In the data rows, the value 128 means zero.
Here are some points, each followed by its number:
[128 109 125 199 113 129 114 113 113 120 124 118 188 115 123 118 115 113 118 121 115 119 250 122 113 106 116 121 170 124 119 111 123 117 107 119 116  97 121 174 184 120 116 115 117 118 114 221 115 206 125 120 115 129 120 129 132 115 111 115 112 114 119 111 119 200 107 195 110 111 111 111 121 120 126 117 114 122 121 122 118 111 110 114 115 123 116 119 117 115 127 109 123 108 118 110 113 109 116 199 121 115 117 113 120 120 124 126 120 111] 0
[119 111 123 116 115 120 115 118 115 109 116 126 112 106 117 120 116 116 124 113 126 119 198 123 109 113 114 122 115 122 123 104 124 124 109 121 118 111 120 192 120 119 212 108 118 130 118 203 104 212 122 117 210 125 113 119 126 117 113 106 122 110 128 119 119 201 104 207 109 194 111 129 121 127 115 118 118 125 113 120 121 113 118 112 111 130 109 112 107 115 134 124 126 118 115 118 193 115 126 105 117 194 121 117 114 118 114 120 115 121] 1
[126 118 130 120 117 126 195 110 222 113 116 125 114 112 120 120 121 119 122 123 124 124 122 127 116 113 119 117 120 119 112 115 118 118 115 121 114 123 104 212 126 113 237 112 119 113 120 110 109 217 125 120 226 126 117 131 122 121 109 106 118 114 125 108 112 116 112 212 111 211 113 113 122 117 124 123 114 123 124 123 119 212 117 103 113 121 114 119 115 119 118 121 128 106 111 119 197 110 123 117 118 211 116 115 116 117 108 115 111 121] 2
[122 108 134 114 112 119 118 115 110 124 116 128 118 112 118 122 113 123 118 129 123 122 119 123 119 112 114 124 106 125 121 114 120 120 120 115 121 112 115 235 120 123 207 117 124 121 121 121 112 224 120 117 229 127 109 132 121 103 121 111 115 110 117 121 117 239 110 230 111 228 114 124 118 124 122 121 118 129 224 130 110 213 114 113 116 123 114 115 114 117 129 118 119 118 117 124 241 110 119 121 121 250 117 117 114 108 105 111 114 114] 3
[130 114 126 122 115 120 213 206 222 121 117 126 109 103 115 118 116 118 120 121 127 118 119 122 108 111 111 121 115 127 112 114 120 120 110 117 109 112 119 254 119 116 119 117 126 117 119 114 112 218 124 216 122 123 113 129 131 114 113 101 122 122 121 117 121 224 118 121 116 226 115 120 120 117 117 118 116 123 214 119 115 236 114 115 113 120 111 117 112 117 124 114 124 117 113 114 115 112 116 121 126 255 113 116 123 112 111 120 127 120] 4
[122 109 120 121 115 118 227 228 118 123 125 128 118 109 110 120 119 117 115 116 119 122 120 125 109 107 121 123 110 128 112 118 130 113 121 122 117 113 123 251 130 117 117 124 120 113 117 113 116 226 123 216 115 121 111 129 126 117 121 113 123 112 122 112 119 226 104 114 114 231 109 113 108 120 119 116 121 128 227 124 121 246 120 109 115 119 105 116 111 121 122 121 119 122 119 118 212 110 121 114 125 255 112 124 116 118 117 113 121 118] 5
[115 107 127 120 115 131 255 245 224 126 127 129 109 116 110 120 119 125 123 125 120 131 121 122 121 107 117 127 108 124 119 112 120 125 119 121 116 111 123 248 132 118 113 121 118 121 119 117 126 119 127 122 114 121 121 128 115 120 118 106 114 112 117 114 126 255 245 233 119 222 113 117 115 116 121 115 112 120 224 124 117 244 115 112 114 120 106 124 113 114 128 120 127 115 117 114 112 117 113 116 122 255 112 112 117 120 120 109 115 119] 6
[119 106 124 115 113 126 255 255 242 114 118 255 113 114 119 121 114 111 121 118 116 117 119 120 116 119 120 117 113 121 116 117 127 123 121 118 125 113 116 217 128 122 255 117 123 117 124 222 110 115 123 107 115 121 127 122 124 114 116 118 119 116 120 115 117 255 255 255 115 117 117 117 119 136 122 121 115 119 121 118 123 118 116 114 113 126 118 115 110 113 124 119 117 120 115 112 112 105 120 113 122 255 109 119 113 116 111 115 110 117] 7
[122 110 129 121 119 116 255 255 119 121 114 240 108 114 110 120 124 120 116 126 126 126 124 125 118 112 122 125 113 124 115 116 127 122 110 111 108 117 113 119 119 130 222 113 124 118 121 220 114 112 124 127 112 125 104 135 121 112 113 108 114 115 122 118 117 255 255 252 116 112 118 111 115 123 121 115 118 123 121 124 121 111 119 115 112 116 205 113 109 120 124 118 128 115 117 114 115 230 113 118 118 250 114 116 123 111 112 121 116 118] 8
[125 111 122 116 116 125 255 255 116 120 117 215 115 105 116 126 124 118 120 118 130 124 112 120 120 108 116 130 102 133 116 108 121 118 108 115 114 116 124 109 128 121 207 124 123 119 116 115 114 114 127 112 126 126 113 123 127 116 124 116 115 119 119 117 119 249 255 255 117 116 110 119 113 114 125 111 119 123 213 121 116 114 116 113 107 121 209 113 111 110 120 110 119 125 119 118 117 239 119 123 124 221 115 119 117 116 114 118 118 115] 9
[116 112 124 122 114 120 229 234 115 124 112 120 119 107 115 121 107 127 116 115 131 118 122 131 119 108 118 120 122 124 118 112 115 123 116 116 114 111 123 113 122 125 120 124 115 120 113 222 116 114 126 125 114 130 117 127 129 112 115 113 118 118 118 113 113 236 255 252 117 117 111 119 117 131 129 115 117 118 119 126 117 114 116 119 107 128 205 108 109 113 128 130 117 117 114 226 115 245 118 119 129 208 116 117 114 114 109 118 120 234] 10
[123 110 125 129 119 117 217 208 116 125 217 122 120 113 118 126 117 115 116 122 122 130 113 124 113 106 112 128 119 119 112 115 119 120 123 117 117 119 117 103 125 118 121 121 118 120 112 112 115 111 122 116 112 130 111 130 115 113 115 111 108 118 121 120 120 217 241 244 117 121 115 122 118 122 123 111 118 120 214 129 119 116 112 115 114 119 204 117 110 113 119 125 127 108 128 203 120 230 115 118 119 107 110 111 117 125 118 109 114 248] 11
[124 115 129 118 112 121 120 113 117 119 228 125 118 109 115 127 120 119 124 125 126 132 124 128 109 114 120 134 118 126 114 114 123 120 128 122 115 113 118 112 128 119 123 116 130 110 123 115 115 120 121 116 119 127 115 123 129 111 122 203 118 118 128 111 122 124 247 229 121 104 109 123 109 119 219 123 117 127 210 120 117 116 115 108 120 124 218 117 108 112 140 116 122 116 112 208 109 208 120 114 118 110 114 113 120 116 215 116 108 255] 12
[125 119 127 116 114 117 114 109 108 116 235 123 111 112 125 117 120 120 119 121 125 126 125 127 116 109 118 115 114 134 128 107 122 119 123 123 108 114 121 114 123 121 121 121 123 223 120 113 119 118 120 115 122 129 115 121 125 126 116 214 113 111 125 115 119 120 244 212 116 113 117 119 125 122 216 112 117 126 117 131 110 117 115 113 113 124 241 126 215 122 126 113 123 123 115 234 115 107 117 123 121 104 108 119 120 121 220 116 119 255] 13
[130 105 123 129 110 123 113 107 118 126 220 115 114 118 108 128 121 120 133 126 126 126 122 131 111 118 118 119 116 116 112 116 130 110 121 111 120 114 122 113 125 127 121 123 131 225 121 114 118 124 127 115 116 128 110 129 125 116 110 217 111 113 120 116 123 111 234 114 121 119 115 121 122 125 112 108 128 125 124 120 119 118 114 203 111 118 229 126 207 117 132 120 124 116 120 220 117 114 124 117 119 107 116 230 119 113 228 114 115 255] 14
[123 113 131 117 116 128 113 113 115 234 206 123 115 117 121 118 120 117 124 119 116 129 125 126 116 113 115 119 108 124 122 117 118 131 120 119 115 112 108 116 118 124 116 120 211 227 117 113 123 113 125 121 116 120 113 127 118 114 115 231 114 116 118 112 122 124 105 118 117 107 118 117 122 115 123 119 219 120 119 123 121 123 112 115 115 126 217 116 253 122 131 118 124 116 114 233 112 113 109 120 123 110 118 115 114 114 234 115 118 254] 15
[131 202 127 121 114 117 110 121 110 228 214 124 114 112 116 123 118 113 121 118 122 123 117 125 118 107 112 124 108 126 118 118 120 112 110 116 114 112 113 104 120 116 119 120 209 114 121 110 112 118 119 122 113 122 115 132 128 118 106 217 109 120 117 113 118 112 199 110 116 105 121 120 122 116 122 120 116 120 116 121 119 121 123 224 113 124 201 128 255 123 125 121 120 115 116 123 123 113 114 116 123 109 116 109 119 110 215 121 111 214] 16
[121 217 124 122 113 122 110 112 118 236 210 122 108 111 119 123 117 122 122 121 118 124 122 123 110 106 120 116 107 121 112 113 130 114 119 120 116 112 115 108 118 230 113 114 115 122 125 119 122 110 126 117 119 126 116 120 127 112 116 112 114 121 112 114 123 116 206 118 119 116 111 115 117 124 111 119 122 121 118 122 124 217 117 211 110 116 109 113 255 118 123 120 130 113 112 227 115 112 232 106 122 115 104 117 123 111 210 119 122 123] 17
[120 216 125 117 112 123 217 109 117 215 205 133 118 115 113 128 116 116 121 235 119 125 126 122 117 115 113 117 112 122 116 117 128 110 124 116 109 111 121 106 123 227 116 118 128 113 118 112 118 116 128 114 118 136 110 119 127 117 104 107 120 113 117 117 118 120 221 111 117 112 108 129 116 126 123 116 116 121 120 120 117 231 113 105 118 121 111 118 255 117 121 120 129 112 116 223 117 111 223 120 117 105 116 114 126 106 118 119 108 111] 18
[122 118 123 123 111 123 108 124 112 198 116 125 115 115 115 127 121 121 108 212 125 124 116 120 117 114 111 124 113 125 120 115 118 115 200 121 106 119 121 114 127 121 118 110 117 122 131 116 119 195 127 198 117 124 194 124 199 113 116 117 120 121 124 111 125 114 116 115 180 109 119 116 118 119 122 113 121 125 110 125 119 119 121 119 111 123 118 115 110 118 120 113 120 218 121 118 116 113 220 219 118 107 115 112 115 118 122 120 123 113] 19
[129 110 126 119 112 122 117 115 115 202 111 124 111 115 116 120 118 198 123 213 125 130 200 127 111 112 119 119 107 129 120 117 121 125 203 210 113 107 104 119 117 118 121 115 122 120 114 114 111 113 128 199 115 133 108 132 128 121 121 105 117 123 124 111 115 115 106 112 206 109 112 119 120 116 125 119 113 128 121 121 117 117 122 113 111 113 109 113 114 109 122 119 126 227 123 120 117 112 245 206 117 109 123 122 108 109 108 117 113 119] 20
[114 117 123 122 118 126 114 116 116 218 115 125 111 120 112 123 111 225 122 127 124 122 202 120 111 112 117 114 120 123 127 115 126 117 196 237 120 111 117 107 209 114 118 111 119 114 122 111 108 122 118 120 114 124 112 125 125 117 114 113 115 122 123 106 119 117 106 114 231 113 117 123 125 120 129 123 119 118 118 118 120 114 115 113 111 122 114 119 113 112 131 119 121 245 121 111 116 120 240 119 196 105 115 118 120 219 123 116 116 119] 21
New points follow, each followed by the numbers of its three nearest points above, nearest first.
[123 117 128 120 195 113 118 113 113 198 122 129 121 119 121 121 117 120 123 118 118 224 120 128 115 109 111 130 115 123 124 215 127 128 119 120 194 111 115 113 121 118 123 115 123 208 118 117 117 117 129 114 116 195 110 126 128 121 118 184 113 110 118 109 129 118 114 109 118 104 121 127 112 119 117 121 115 130 126 122 118 116 124 217 112 118 105 118 180 110 127 120 119 114 119 117 107 117 116 108 117 114 118 110 120 109 114 112 229 116] 16 17 15
[127 109 129 129 212 123 196 117 119 120 225 123 116 115 112 128 115 119 117 117 215 115 127 119 121 113 121 124 109 127 120 113 121 109 115 123 114 113 115 103 120 118 120 120 119 119 119 113 118 114 127 114 116 127 122 123 117 110 116 225 111 115 125 115 244 115 205 115 115 116 116 122 117 123 196 112 125 122 125 124 111 118 113 255 115 131 109 123 241 114 135 117 123 104 120 120 112 118 121 122 120 110 117 119 117 114 221 116 118 115] 16 14 13
[128 110 124 119 119 122 112 109 116 116 110 121 122 113 236 120 116 116 120 121 120 118 123 126 232 255 113 127 113 122 122 112 118 118 119 118 110 243 115 106 124 124 119 118 116 117 110 115 117 119 130 119 113 126 109 128 122 249 255 113 112 120 117 114 123 114 116 108 255 113 114 124 238 115 123 118 126 128 113 124 126 115 119 116 108 123 112 122 112 111 125 119 121 114 109 119 113 115 113 115 255 111 118 121 116 243 114 241 118 116] 21 19 20
[121 114 124 125 111 125 117 117 113 114 111 126 120 116 122 125 119 115 113 120 112 126 186 118 115 117 119 124 186 122 114 113 124 122 194 120 115 112 117 110 124 114 113 116 125 127 118 116 122 181 123 111 123 125 197 128 190 123 117 101 119 111 115 114 127 118 112 126 115 110 109 120 116 125 115 116 123 126 117 120 124 117 110 114 115 123 113 120 118 106 120 110 117 204 118 117 170 109 113 198 112 108 177 118 114 123 115 113 172 120] 19 0 20
[126 255 132 255 124 126 110 107 255 124 113 126 114 112 118 255 119 118 255 119 123 123 112 129 113 118 255 127 118 134 109 108 134 121 112 119 117 255 255 107 121 125 125 255 119 119 119 122 110 116 120 130 122 133 107 128 117 116 115 113 122 113 118 118 117 117 106 112 119 110 114 122 120 120 117 115 126 119 119 255 121 115 121 102 112 123 107 255 117 118 131 116 122 119 118 119 110 110 125 125 117 112 117 116 120 112 105 119 112 118] 0 2 19
[126 115 122 116 111 125 119 112 189 120 121 123 229 103 106 129 113 119 119 113 121 124 117 120 115 108 124 198 120 124 121 114 125 121 111 120 104 115 118 120 118 197 116 109 122 117 113 118 208 120 128 117 117 123 120 126 126 117 124 108 115 223 118 192 126 114 110 118 121 117 116 118 117 122 115 115 120 120 120 127 182 196 117 122 203 203 114 107 114 117 123 116 127 118 124 124 119 120 118 120 119 109 121 111 118 115 114 115 114 117] 0 19 2
[122 255 122 255 117 132 115 119 255 119 112 120 114 115 113 250 112 119 255 122 118 127 122 126 117 111 120 123 113 121 119 108 116 111 114 114 114 112 255 110 128 127 120 255 120 123 118 114 120 117 125 111 109 126 103 129 125 109 119 112 117 114 122 114 122 104 110 118 112 121 123 127 122 120 121 255 120 122 121 255 119 127 110 113 110 117 112 255 107 116 129 121 255 123 123 128 112 115 113 116 124 114 119 117 111 113 114 118 113 113] 0 2 19
[122 254 128 117 124 255 116 117 113 119 111 124 118 115 119 124 119 120 122 118 252 121 116 124 115 112 121 117 105 130 118 115 255 251 114 124 117 112 126 111 119 123 116 116 253 120 248 120 111 120 123 112 121 131 111 122 121 112 116 246 255 111 116 109 118 114 110 109 117 103 112 122 120 127 117 118 114 121 116 128 126 114 119 115 110 127 106 123 110 117 128 255 118 114 255 107 111 113 120 110 130 112 111 117 114 112 113 113 119 109] 16 19 1
[126 108 226 116 117 122 114 114 118 123 117 118 112 111 228 126 109 220 118 123 118 123 125 124 113 206 114 121 118 126 120 111 127 124 125 255 114 124 116 116 127 122 120 111 121 122 113 109 115 113 127 121 114 123 108 127 122 216 236 108 114 116 118 120 112 122 109 113 249 109 112 122 114 125 129 116 115 115 114 131 126 115 123 116 108 123 109 117 118 114 125 115 117 115 126 116 115 112 224 114 255 102 120 104 113 223 117 121 118 122] 21 20 19
[126 110 134 116 121 120 119 117 121 127 116 117 205 111 119 116 113 112 127 122 125 127 129 123 120 108 175 194 116 127 120 116 120 120 117 121 194 116 116 110 170 128 114 116 114 119 120 114 116 108 167 113 108 131 107 130 122 114 116 108 127 116 121 117 176 124 103 119 123 114 114 123 124 125 125 121 114 173 125 130 120 111 104 122 168 175 113 119 112 114 130 119 126 118 115 114 117 110 118 112 125 116 116 112 170 116 110 119 121 119] 0 1 19
[118 105 132 116 117 124 120 120 120 118 116 119 115 123 116 116 255 119 119 125 121 118 123 131 116 113 119 123 113 126 232 111 122 118 115 124 117 114 119 112 123 112 115 114 126 222 119 116 117 118 245 114 247 124 205 127 129 115 116 106 118 115 134 114 119 117 111 119 116 115 217 119 118 132 116 117 115 115 120 125 123 115 115 111 112 131 108 121 111 255 121 114 121 106 116 118 219 109 120 120 119 106 116 121 255 112 120 113 220 104] 1 19 2
[125 113 125 114 113 126 114 115 110 122 125 120 200 158 123 126 116 122 116 121 118 118 129 134 114 111 168 179 111 123 160 118 122 111 112 116 189 106 118 104 118 122 111 111 118 123 122 114 120 121 175 118 118 124 109 127 131 113 117 104 115 121 123 113 162 114 111 119 126 116 116 117 121 114 129 115 120 119 114 122 121 115 116 122 176 180 111 114 112 124 133 119 124 114 119 121 118 112 118 119 119 107 117 112 176 120 118 117 109 122] 0 19 1
[122 245 134 255 118 120 108 116 255 116 118 127 121 111 108 123 122 112 123 116 115 120 125 121 121 111 255 121 112 124 124 114 121 120 118 120 116 255 255 108 123 123 119 255 121 122 113 119 112 126 130 112 114 131 114 126 131 120 114 106 120 116 121 122 118 118 113 112 130 117 112 119 122 255 121 119 124 122 118 126 255 114 115 109 103 126 111 255 105 120 120 115 253 123 112 121 113 110 124 117 116 101 118 116 121 111 119 117 115 117] 0 19 2
[129 113 127 127 114 123 119 126 118 124 197 113 237 107 119 122 115 111 207 121 122 113 111 123 115 120 116 213 122 112 114 109 132 124 114 121 111 120 121 113 114 108 113 115 121 116 122 115 201 120 131 119 126 122 107 123 117 121 118 108 110 205 116 110 128 117 105 113 120 115 120 119 105 125 121 117 122 115 113 128 193 199 122 109 238 213 112 120 113 122 121 123 123 111 117 108 111 223 117 119 130 107 115 113 119 110 114 116 120 119] 0 19 1
[118 121 127 120 115 121 111 111 123 114 120 121 107 113 113 121 189 118 120 120 116 127 125 121 122 113 124 126 119 132 178 115 130 127 119 127 113 107 113 112 133 123 182 114 115 125 130 120 116 117 122 119 188 126 188 130 128 116 118 115 118 112 121 121 117 118 104 109 121 192 179 121 125 123 123 110 116 122 114 123 116 103 121 105 113 124 110 121 107 174 128 123 117 116 122 121 176 108 118 113 127 113 193 123 189 116 117 115 110 113] 1 2 19
[126 118 125 114 211 124 111 110 118 118 185 125 119 118 117 119 117 115 122 117 189 128 113 187 113 113 122 117 117 126 114 117 124 120 124 115 112 118 120 110 127 123 125 120 108 120 120 115 122 120 124 116 122 131 114 128 124 115 115 200 111 117 124 110 213 116 185 116 113 110 116 115 122 123 200 116 117 127 117 124 117 105 125 255 120 123 107 122 234 116 128 114 123 125 119 121 114 116 120 114 130 106 115 122 119 117 226 108 112 115] 16 14 17
[128 109 124 123 118 122 119 114 115 121 105 121 110 113 249 119 121 120 117 125 118 120 124 127 255 251 120 117 113 127 119 114 124 117 117 120 114 242 114 110 126 119 121 124 121 120 122 114 111 110 137 116 120 130 113 127 124 255 255 110 118 120 119 119 114 117 114 115 255 117 116 122 255 119 127 128 123 113 123 117 111 111 117 108 108 128 111 117 106 117 126 116 118 112 119 126 103 111 125 113 251 117 112 114 116 255 119 255 110 123] 21 19 20
[121 113 123 114 112 124 108 115 116 120 120 125 114 112 118 125 190 111 124 123 120 122 203 126 114 106 127 123 122 130 116 118 121 114 195 121 114 119 116 113 129 118 117 118 116 120 121 118 115 174 126 112 117 134 201 122 190 115 118 116 117 112 117 120 122 122 108 115 111 119 115 123 129 118 127 112 119 122 128 117 119 117 119 103 117 117 108 123 112 113 132 117 122 208 121 119 178 107 117 189 122 115 186 109 178 111 110 114 118 123] 19 0 20
[117 106 127 118 115 126 116 114 114 118 116 122 226 115 114 121 112 116 115 115 114 123 120 120 117 105 117 188 117 126 116 116 121 129 113 111 120 110 117 106 128 197 126 118 118 120 116 116 213 114 128 120 117 131 113 124 133 110 114 104 116 217 118 176 121 107 110 114 115 117 115 120 119 120 123 116 120 124 108 120 194 200 113 113 228 209 114 120 115 114 115 117 115 118 117 120 120 196 119 109 119 110 117 118 110 119 119 114 125 120] 0 19 1
[126 113 130 118 116 128 115 114 112 118 117 118 121 112 119 128 114 178 126 118 120 125 125 127 115 117 122 125 173 126 196 122 121 118 188 116 181 108 117 112 115 124 117 116 117 125 121 112 116 116 130 114 119 128 172 121 173 116 116 116 119 123 118 113 114 114 118 115 119 117 159 124 126 124 126 116 115 117 111 127 118 112 200 118 112 122 115 116 113 117 121 115 124 171 121 119 115 105 126 117 119 115 109 104 172 114 115 116 116 112] 19 20 0
[127 106 131 122 114 117 114 109 112 123 113 129 123 111 113 120 179 118 117 128 116 129 118 121 117 106 118 123 120 132 198 117 129 124 181 117 171 114 120 109 176 116 117 116 122 120 114 115 119 118 119 115 114 129 177 127 124 117 109 114 114 117 113 113 109 117 111 114 116 107 118 117 115 121 123 112 121 118 123 118 120 109 191 116 107 113 111 119 117 108 124 117 123 176 117 115 106 109 117 116 116 113 176 117 186 109 107 114 161 111] 19 20 0
[124 111 124 117 123 120 109 120 120 117 113 122 115 189 111 120 109 107 122 121 125 127 125 124 120 117 122 123 212 129 114 172 129 120 111 121 170 106 108 113 127 194 111 109 125 121 117 218 109 119 124 119 117 127 112 135 129 115 116 113 119 179 121 185 121 113 115 117 113 113 104 125 116 114 117 107 116 122 125 128 114 102 113 111 180 119 119 117 110 122 129 121 122 111 125 117 114 165 115 115 123 111 113 181 114 114 124 118 110 117] 0 1 19
[122 120 121 126 214 125 117 115 119 121 115 128 121 108 117 119 115 120 120 125 117 126 117 122 115 113 121 131 118 119 122 187 121 127 118 122 112 113 118 114 116 122 111 129 187 195 125 118 110 123 118 114 115 129 110 124 134 110 115 208 112 111 120 116 208 115 107 109 116 113 115 123 122 128 196 112 115 120 121 120 115 113 112 255 112 125 115 122 255 114 197 123 126 120 122 114 110 115 116 115 123 103 116 114 127 116 234 122 117 119] 16 14 15
[125 115 123 122 115 127 116 108 112 115 123 119 123 110 113 123 195 183 121 122 121 122 126 129 119 109 120 122 113 125 189 115 128 112 187 122 122 111 114 114 127 116 123 124 122 122 129 114 114 124 125 109 121 124 193 125 122 120 116 109 114 112 128 126 119 117 108 113 113 106 176 117 116 118 119 116 120 122 118 119 124 116 183 113 114 119 101 114 109 180 118 121 121 117 116 122 123 106 107 190 114 110 192 112 193 119 115 108 113 115] 19 20 0
[122 108 122 118 203 123 112 118 119 199 120 129 115 114 113 133 120 116 126 125 116 125 118 115 109 115 125 119 118 125 113 215 135 117 119 130 112 111 115 116 119 120 119 119 121 199 188 117 123 117 126 111 116 213 116 125 128 115 113 206 119 114 112 109 124 117 108 116 116 107 113 119 115 125 128 116 121 119 118 123 120 117 123 251 117 126 117 117 230 118 207 120 119 119 119 114 107 110 116 118 120 113 117 108 110 117 225 121 119 114] 16 15 14
[123 114 124 127 115 125 109 118 211 117 111 186 223 177 117 119 113 125 120 123 126 126 117 122 112 114 188 194 110 126 117 110 126 128 111 116 114 124 115 109 119 123 126 125 125 117 129 117 191 115 119 122 109 131 115 133 125 116 114 108 118 201 124 187 113 119 108 116 116 121 111 122 110 122 121 128 122 130 118 122 112 122 118 111 187 189 103 124 115 117 123 118 122 108 122 120 118 117 118 126 121 108 119 107 113 119 117 117 111 120] 0 19 1
[120 114 116 119 105 122 116 110 115 118 118 116 115 111 167 123 172 114 121 128 118 127 114 123 116 112 109 122 118 116 205 115 125 123 174 123 171 120 125 112 126 120 114 115 122 114 118 111 112 118 115 112 123 126 166 134 133 113 164 101 117 114 123 107 126 107 114 112 117 112 112 119 111 121 124 111 117 122 120 113 115 115 202 164 108 119 111 116 115 115 135 119 120 110 122 120 116 113 112 117 117 108 169 118 169 117 117 114 120 106] 19 0 1
[124 120 122 113 117 132 112 112 121 125 113 122 191 214 119 123 116 116 115 129 116 132 123 126 106 114 210 113 212 125 118 106 125 195 123 117 175 112 119 106 131 121 122 118 120 122 114 117 187 127 123 114 118 124 118 130 123 120 116 108 117 197 194 210 123 121 112 122 109 107 113 118 114 115 124 109 116 127 121 127 115 109 122 116 114 119 106 120 112 122 122 118 117 109 111 118 112 109 113 111 188 113 120 115 110 108 113 123 111 115] 0 1 19
[128 108 129 121 186 126 110 116 111 116 119 121 117 111 105 121 123 193 113 112 108 233 113 123 120 109 115 123 112 125 117 207 125 118 124 125 188 118 119 105 123 119 114 115 113 116 113 115 111 115 122 119 122 130 117 121 125 110 118 103 117 117 126 115 200 119 111 108 117 115 116 113 121 126 118 116 117 130 116 126 122 114 213 231 118 125 115 120 197 122 115 194 120 114 125 120 110 112 113 112 116 117 116 120 117 118 121 114 202 124] 16 17 19
[113 114 127 123 121 119 107 109 116 122 119 129 190 171 113 112 121 119 111 117 118 130 120 124 116 111 114 125 186 127 117 119 122 112 110 116 171 115 116 109 121 167 111 118 123 126 122 169 167 117 122 123 115 122 106 134 123 115 115 109 108 182 129 177 122 113 104 115 110 123 122 118 119 123 126 111 119 126 123 120 113 113 111 107 174 119 113 118 112 116 130 112 121 117 122 119 114 121 121 165 129 118 116 113 113 116 122 113 115 127] 0 19 1
[127 114 121 121 115 120 102 120 115 117 113 121 211 119 116 122 113 120 114 120 125 123 125 125 115 114 119 115 121 124 121 116 130 117 122 118 115 114 119 107 122 214 119 111 116 125 128 209 197 113 196 123 108 127 117 130 129 119 111 109 117 217 128 115 125 113 116 114 114 114 110 116 113 117 119 109 119 127 123 129 125 187 123 116 234 218 115 111 116 188 123 120 120 120 117 121 103 221 115 119 124 110 113 117 103 111 113 115 121 119] 0 1 19
[128 114 126 128 119 120 113 118 115 117 116 128 117 199 122 125 113 117 124 112 115 123 121 120 123 112 113 125 193 127 112 201 120 191 118 121 180 118 115 110 127 185 121 115 183 118 117 115 111 119 116 118 125 132 120 121 131 107 124 112 118 113 125 192 128 125 106 122 113 115 117 121 120 119 120 113 123 121 120 127 115 117 116 114 175 124 113 121 109 116 196 119 114 123 118 117 111 113 117 111 118 109 124 118 113 111 118 108 182 124] 0 1 19
[125 120 120 117 122 125 118 109 109 121 115 117 191 111 126 127 189 117 120 119 113 127 118 125 112 109 111 193 115 121 192 117 125 123 123 117 122 110 117 111 124 121 218 118 117 121 121 112 115 112 226 122 221 128 112 127 131 115 114 111 113 117 123 114 125 124 110 203 113 117 112 122 115 124 131 116 112 131 118 124 115 115 111 114 187 112 102 121 111 220 129 121 128 117 116 115 116 118 111 124 121 109 111 115 254 115 116 116 122 115] 1 2 0
[125 110 123 127 121 120 115 112 117 122 114 123 118 109 206 120 127 196 122 121 115 120 122 118 120 196 122 116 119 132 119 100 127 113 123 246 118 111 123 112 204 126 123 114 113 125 126 120 116 108 126 122 123 133 104 131 133 116 227 104 111 116 112 111 118 118 102 114 227 110 114 121 121 113 122 122 120 209 116 122 109 112 124 114 108 120 120 116 114 116 119 126 128 118 118 112 121 106 202 114 226 110 120 115 117 211 112 115 117 120] 21 20 19
[127 107 121 129 247 123 117 119 121 121 108 123 114 118 122 120 113 125 215 116 126 125 127 129 117 114 122 124 119 129 116 224 125 123 113 124 105 115 113 105 125 116 116 118 213 215 124 110 122 117 124 116 120 121 109 132 124 104 115 200 124 113 118 108 124 123 114 110 113 110 118 117 116 122 124 115 128 119 119 120 121 117 117 255 110 127 117 132 223 118 130 214 117 112 110 125 117 115 121 114 116 107 112 116 119 114 225 112 199 121] 16 14 15
[121 110 129 115 107 121 120 117 119 121 127 126 174 173 112 121 116 117 119 121 113 130 120 128 110 114 123 118 183 123 120 119 123 119 119 117 104 112 122 118 124 185 120 108 120 120 120 164 180 114 130 118 119 117 117 124 120 117 117 111 112 192 124 160 122 119 115 111 113 111 161 108 120 123 124 116 115 120 116 132 108 111 121 112 186 119 104 125 109 120 128 118 122 117 119 116 117 165 121 118 124 111 114 114 120 116 115 118 116 121] 0 1 19
[115 117 121 111 119 127 115 196 117 191 211 116 122 111 119 118 111 117 114 126 123 128 114 120 121 109 113 126 109 128 114 106 117 125 114 117 103 101 113 109 121 127 117 122 116 119 116 112 118 118 116 112 116 123 107 126 124 117 113 218 120 111 119 119 116 115 207 118 119 107 113 117 115 115 219 113 118 127 116 115 123 121 119 212 106 118 198 123 240 115 130 117 123 113 118 126 113 108 118 111 108 110 116 120 119 117 213 118 110 202] 16 13 14
[127 122 132 125 113 126 115 119 119 113 120 123 112 111 115 124 119 122 123 180 116 117 120 119 117 115 121 124 203 124 124 118 134 117 184 119 166 109 123 106 126 123 119 108 119 115 119 111 115 174 114 121 118 122 175 128 178 119 114 100 115 165 121 113 120 119 108 119 116 115 116 120 116 122 122 116 119 127 126 120 112 119 113 110 107 121 110 126 116 119 129 114 120 176 114 116 120 117 170 201 117 101 116 123 114 108 108 118  98 118] 19 20 0
[126 110 122 119 112 120 116 111 114 123  99 130 116 187 121 118 118 115 127 121 125 113 119 124 118 110 114 125 214 127 112 176 126 116 121 116 167 110 118 108 124 196 120 121 117 124 114 227 119 122 132 123 119 125 114 126 124 114 118 112 110 184 113 194 121 129 112 123 120 107 113 116 121 115 123 124 117 116 122 114 123 120 119 113 178 124 112 121 115 105 125 116 122 180 109 109 119 113 127 107 118 110 112 182 121 118 116 114 110 122] 0 1 19
[126 109 126 124 109 121 106 121 109 117 118 124 217 103 111 120 118 116 112 128 117 123 115 133 114 110 108 116 104 127 116 120 118 123 114 123 117 105 212 120 124 214 116 199 120 119 121 124 224 113 132 124 117 127 108 127 122 118 115 116 121 246 128 119 113 116 108 111 116 114 112 117 122 124 116 111 122 128 118 122 204 208 120 113 227 197 111 121 112 115 122 120 128 116 121 126 115 213 119 117 125 103 119 117 124 123 114 115 113 120] 0 19 18
[126 107 124 126 111 116 113 117 110 120 121 121 112 114 116 127 114 210 121 211 115 123 117 122 109 113 118 121 116 122 117 120 126 123 121 243 114 189 121 108 198 120 115 117 118 129 119 122 115 120 118 119 110 128 112 127 130 120 209 109 114 122 114 113 125 114 108 110 228 114 119 123 116 119 125 121 123 129 120 125 118 117 108 111 123 122 110 118 106 126 121 125 130 208 115 117 113 113 231 110 213 112 114 114 114 213 114 124 118 113] 21 20 19
